rotation steps, each row followed by its count of steps:
The counts run from 0 to 393.
[121 149 153 135 167 163 112 106 138 115 167 154 128 120 191 139 134 153
 130 119  66 140  89 183 137 150 132 123 180 153 117  97 120 142  89 163
 117  97 137  80 122 139 142 116 141 160 109 113 153 139 139 171  99 174
 139 124 129 119  85 122 125 127 164  84 147 126 115  89 127 110 156 155
 155  99 151] : 235
[119 112 129 157  61  95 121 151 136 136 155 113 135 163 124 134  86 119
 198 140 166 109 174  89 158 136 156 133  96 103 131 187 165 147  95 155
 105 149 154 166 126 129 112 140 124 152 142 134 128 129  91  99 122 119
 129 120 148 172 164 121 184 103 109 149  98 129 143 107  93 104 102  78
 134 115  98] : 325
[171 116 103 130 147 114 124 118  91 107 157 158  99 114 120 141 126 156
 109  87 135 117 104 126 166 182 120 127  68 175  98 164 163 129 129 108
 137 165 135  97 155 155  70 152  93 137 154 140 141 146 171 181 130 127
 157 141 136 159 117 115 118 148 134 127 163 114  52 153 133 135 126 110
 141 137 131] : 216
[126 135  88  91 108 107 122 124 139 173 145  93 177 134 194 109 122  85
 124 175 119 102 154 179 129 123 165 109 110 146 142  89 126 111 108 155
  91 127 122 148 115 111 165 134 155 145 131 115 144  76 157 139 103 145
 158 114 101 133  74 133 135  69 123 173 152 135 119 100  87 105 141 145
 100 131 154] : 99
[112  91 102  89 118 105 167 138 219 173 115 127 142 130 106 112 128 137
 139 126 121 134 151 114 117 154 125  98  95 119 134 129 170 125 154  91
 100 164 154 102 129  95 109 118 105  96 211 110 103 138 149 120 115 138
 166 102 106 144 127 118 177 128 113 140 140 103 105 125 120 119 137 131
  82 173 118] : 343
[160 128 135 141 127  94 116  95 104 111 159 114 140  83 153 125 130 123
  72  89 143 133 120 123 176 148 166 122  87 152 105 106 133 102  53 137
 117 147 129 114 144 199 103 196 141 183  94 120 120  97 154 137 122 168
 149 126 138 130 116 120  98 137 142 134 146 153  75 126 121 108  84 124
 153 123 130] : 252
[128 124 135 168 102  78  89 123 101 113 145 106 110 125 138 163 112 109
 123 112 211 133 133  81 159 117 175 125  90  98 157 143 141 125  94 136
 123 143 143 156  93 193 128 159 131 149  80 116 104  98  75  75 139 135
 115 155 149 123 150 142 120 137 119 142  88 141 119 137 127 121  90 122
 152 126 129] : 289
[ 98 144 106 126 132 109 125 119 174 136 117  93 136 109  85 140 113 161
 121 135 133 147 157  96 122 148  98 118  82  79 159 139 140  92 189 128
 140 155 147 107 121 107 137  98 147  76 167 107 125 167 130 101 122  83
 132 101 110 106 122 107 164 175 113 146 133 132 116 151 149 124 115  95
 131 180  91] : 53
[131 128 150 125 132 150 165 139 160 147  57 124 114 129  79 127 117 131
 149  98 104 148 151  79 119 142  97 119 101  90  84 118 100 113 135  92
 137 116 172 112 175  78 110 108 128  74 158 159 158 154 149 148  96  91
 103  87 126 126 167  93 153 144  92 128 137 134 134 144 111 152 121  86
 113 149 106] : 156
[119 102 111 115 126 106 143 147 134 118 131 161 129 108  96 159 123 131
 123 106 148 148  82 102 188 180 162 115  67 150 122 180 159 149 152 110
 120 183 141  86 132 128  92 127  95 115 151  99 123 132 135 122 159 125
 149 129 114 161 141 143 156 107 131 155 154  83  83 112 135 108 129 111
  87 168 159] : 318
[114 105 145 128 127 164 100 148  88 136 109 149 106 149 126 179 131 117
 165 140 147 114  88 141 102 119 108 139 165 131 158 121  83 174 135 135
 131 133 121 140 122  88 122  86  86  78 129 174 146 158  77 158 127  96
 101 146 141 133 142 157 140 143 109 113 135  85 168 143 138 117 197 143
 124  92 126] : 171
[118  80 103 121 109  79 113 138 154 130 143 138 129 117  95 160 113 120
 136 112 187 131 110  89 162 168 171 107  62 133 138 173 174 154 135 100
 113 186 145 107 116 135  94 131  78 109 166 107 104 122 119 107 158 120
 145 139 128 155 147 149 170 117 125 168 126  82  85 132 136  97 127 119
  96 168 125] : 317
[150 117 118  97 141 150 134 132 172 168  50 125 165  91 120 127 137 113
 113  87 125 140 122 117 128 143 138 100  60 147  88  50 112 102 145  67
 104 156 127  95 142  87 113 109  93  88 133 131 141 123 180 151 107 137
 138 122 119 104 113 118 159 136 112 131 134 145 102 126 121 134 129 124
  97 132 119] : 166
[129 140 112  98 136 151 102 108  63 121 142 154 151 119 176 122 156 125
 141 148  89 118  88 178 154 157 124 129 165 182 110 116  94 149 141 167
 118 134 114 114 137  81  97 114 121 138 123 150 164 165 150 199 117 125
 133 118 135 140 109 125 142 100 157 130 168 128 129  88 114 118 163 125
 115  99 153] : 209
[ 73 133 131 125  94 110  78 103  74 122 134 100 161 112 147 145 164 113
 112 191 136 143 101 155 125 106 132 135 191 122 183 103  54 112 106 188
 128 134  97 157  96 111 132 138 159 123  99 123 114 155  80 133 138 111
 110 117 141 116 135 137 111 125 138 141 145 126 171 104 142 106 124 127
 129 111 125] : 33
[101 146 166 142 124 105 119 107 174 114 112 100 122 115 110 121 156 161
  99 126 139 169 136  98 104 113 107 129 189  63 158 105 118 102 136 108
 130 122 145  99 117 149  97 139 131  87 147 107  79 191  85 107 100 139
 120 103 141  89 164 110 126 188 112  87 108 160 142 140 154 141  89 125
 140 147  84] : 17
[162 111  97 117  92 131  93 121 105 156  86 108 185 102 157 125 139  82
 132 120 146  97 143 127 141 119 142 121  69 170  83  66  96 109 102  93
  82 162 103 148 137  95 103 136 114 134  96 152 154 109 165 174 112 136
 133 130 141 119 111 122 154  92 132 151 120 157 113 107 103 115 129 108
 123  88 127] : 175
[113 146  89 110 149 110 160 143 159 163 135 113 137 133 136 111 104 137
 121 145 106 124 159 153 137 169 139 114  51 124 127 130 163 102 184 147
 114 125 151 122 131 108 169  93 165 115 159 118 147 105 178 115  89 112
 150 123  74 139  76 102 151 123 119 163 154 136  92 122 120 133 139 119
 126 190 140] : 89
[161 116 127 145 112 106 104  98 136 123 164 115 158  90 156 130 114 118
 100 103 122 121 150 119 167 152 139 119  81 147 100 105 136 112  36 133
 116 148 127 115 139 169  97 179 140 191 109 145 144 103 166 140 132 159
 150 107 141 144 114 108 118 135 144 140 151 138  85 123 106  94  96 113
 152 104 110] : 251
[151 170 110 109 149 132 149 108  97 132  69 126 132 120 137  88 162 152
 109 104 105 131 131 137 135 160 113 127  98 146  77 105 118  91 213 115
 128 127 129 115 144  96 112  96 129  93 135 120 154 156 172 157  75 117
 134 131 113 110 116  95 148 142 133 130 138 179  90 132 119 185 121  92
 135 148 144] : 192
[116 141 155 133 132 101 151 151  75 123  74 113  54 164  98 144 141 132
 105 104 183 108 140 125  93 106 132 115 106 103 155 107 113 119 174 115
 147 105 114 170 158 138 141 117 132  85 115 168 108 103 107 131 105  86
 123 170  94 134 142 125  86 159  81 122 137 126 125 187 144 165 122 131
 144 145 139] : 153
[137 130 168 135 133 181 169 148 163 148  55 130 148 124 101 123 118 135
 151  83  83 152 133  94 135 145 120 126 120 104  68  97 102 122 117  89
 143 107 158  99 169  78 116 117 118 105 132 138 167 147 126 156  88 127
 116  79 124 110 161  92 163 122  98 113 125 139 137 111 126 151 114  88
 118 133 125] : 157
[111 147 129 152  80  97  96  95  93 128 120  77 183 105 169 122 129 107
 118 141 147 144 135 113 169 105 171 123 125 115 132 106  90 106  68 163
 111 127 128 153 117 148 122 153 156 170  65 110 129 101  97  88 124 134
 109 118 153 114 146 128 138  97 140 167 110 169 142  86  95 113  79 117
 131 104 136] : 287
[128 161  92 104 134 114 160 114 165 162 108 101 157 122 145  88 121 126
 103 140 102 135 153 146 122 159 142 105  83 112 118 121 158  92 186 131
 121 125 146 105 118 107 150 112 165 102 149  78 142 102 176 110  90 122
 161 102  78 119  90 105 147 108 121 154 149 157  93 109 112 142 118 129
  99 183 153] : 90
[ 92 153 127 115 112  82 159 136 122 126 102 107  91 160 103  99 134 151
 146 148 154 139 147 119 113 135 129 123 163  73 155 181 147 127 195 130
 125 116 157 143 124 112 114 116 148  74 182 113  91 159  90  91 102  88
 126 131 116 136 167 112 148 126 103 146 119 151 151 129 117 159  96 107
 109 180 139] : 332
[105 110 126 102  89 147 135 143 105 156 131 121 170 126 138 135 134  93
 136 160  93 117 125 166 132 111 134 131 118 170 105  77  61 115  80 162
 133 134 108 165 159  66 127 128 153 138 129 170 160 133 150 190 135 117
 130 105 100 143 112 109 139  99 111 139 170 102 152 108 120  74 155  98
 124 111 122] : 387
[101 114 102 123 111  84  89 104 154 148 132  72 150 106 147 143 148 138
  97 159 161 129 163 147  89  96 124 118 128  97 184  61 110  81 140 138
  98 149  99 159  88 145 147 125 139 117 130 115  80 138 106 103 119 129
 147 128 121  89 103 137 128 190 130 129 133 144 133 136 143 112 122 152
 155 133  85] : 25
[100 148 131 132  99 114 103 102  91 134 118  85 178 103 158 124 131 104
 127 153 112 153 125 119 178 120 149 129 127 125 123 109  73 104  69 182
 104 139 130 141 132 128 108 132 174 157  82 121 150 112 122 102 132 113
  99  99 134 129 151 127 140 104 142 190 145 152 146  81  96 102  95  97
 123 101 152] : 286
[ 91 156 130 110 121  68 173 129  96 117 101 109  92 172 117  96 148 152
 108 143 161 139 144 139 117 125 141 121 158  97 163 156 139 117 215 136
 132 106 132 152 126 139 139 126 148  88 154 101  93 130 101 101  86 104
 135 153  99 148 146 123 126 128 103 146 110 155 124 122 124 172 105 125
 115 189 160] : 331
[127 121 113 104  70 125 118 142 109 163 111 108 181 108 150 122 144  86
 124 159 111 109 136 161 126  96 151 126 124 165 114  66  67  93  77 150
 120 142  99 167 137  96 130 152 151 144 113 165 147 116 149 185 126 141
 138 104 110 124 109 117 129  90 103 132 149 145 152 104 104  86 128 114
 119 104 127] : 388
[139 146 120 117 154  95 122  71 149 127 127  92  86 128 139  93 144 173
 109 131 126 136 168 127  93 136  80 125 161  74 156 124 153 108 172 112
 130 127 154 116 124 151 100 130 125  66 188 125  95 174 138 123  79 120
 139 121 142 110 125 115 113 194 116 108 133 167 116 167 127 182 121 146
 149 137  95] : 230
[123 158 136 104 149  99 198 133  91 125  94 126 103 148 130  93 137 127
  82 129 102 121 141 155 137 149 151 109 115 135 103 129 123 113 165 139
 153 102 127 127 172 137 130 149 176 115 130 133 129  84 163 141  98 113
 149 130  61 153 118 105  81 107  87 149 170 139  98 133 122 156 115 128
 103 182 188] : 116
[110 134 135 121 125 112  97  74  74 110 172 118 117 135 151 139 140 128
 125 180 124 132 128 137 115 110  89 142 217 105 185 152  92 147  79 173
 131 138 113 156 125 141  91 151 135 112 142 161 125 169 100 140 128 104
 102 110 154 151 142 135 104 165 138 143 169 118 166 131 124 112 148 145
 142  89 121] : 247
[ 89 114 144 107 102  91 170 159  86 112 138 139  80 168  81 135 153 139
 129 154 147 126 124 137 109 120 132 126 189 115 158 186 114 151 147 153
 147 132 123 161 150 116 102 154 128  89 192 161  99 158  92 151 133  91
 136 131 106 172 167 133 106 121  81 133 157  92 155 140 137 130 130 126
 107 168 146] : 358
[117 146 151 127 141 135 141  93 133 127 132 113 134 117 106 120 111 154
 115 129  71 177 156  92 149 157  78 131 140  93 126 158 107 127  87 159
 155 125 169 103 166 123  85 134 159 115 153 135 145 175 133 125 111  90
  95  55 137 130 173  87 140 170 138 149 178 137 134 130 126 121 113  83
 146 119 107] : 258
[ 89 120 142 106 117 118 146 154 123 132 135 156 121 155 158 132 158 126
 136 145 129 128  63 183 123 119 172 119 226 138 153 123 115 160 128 147
 119 108 126 115 112 112 137 135 120 131 133 105 115 134  90 150 115 162
 151 139 107 141 123 152 128  74 115 106 119 105 147  76 138 115 149 164
  82 156 175] : 347
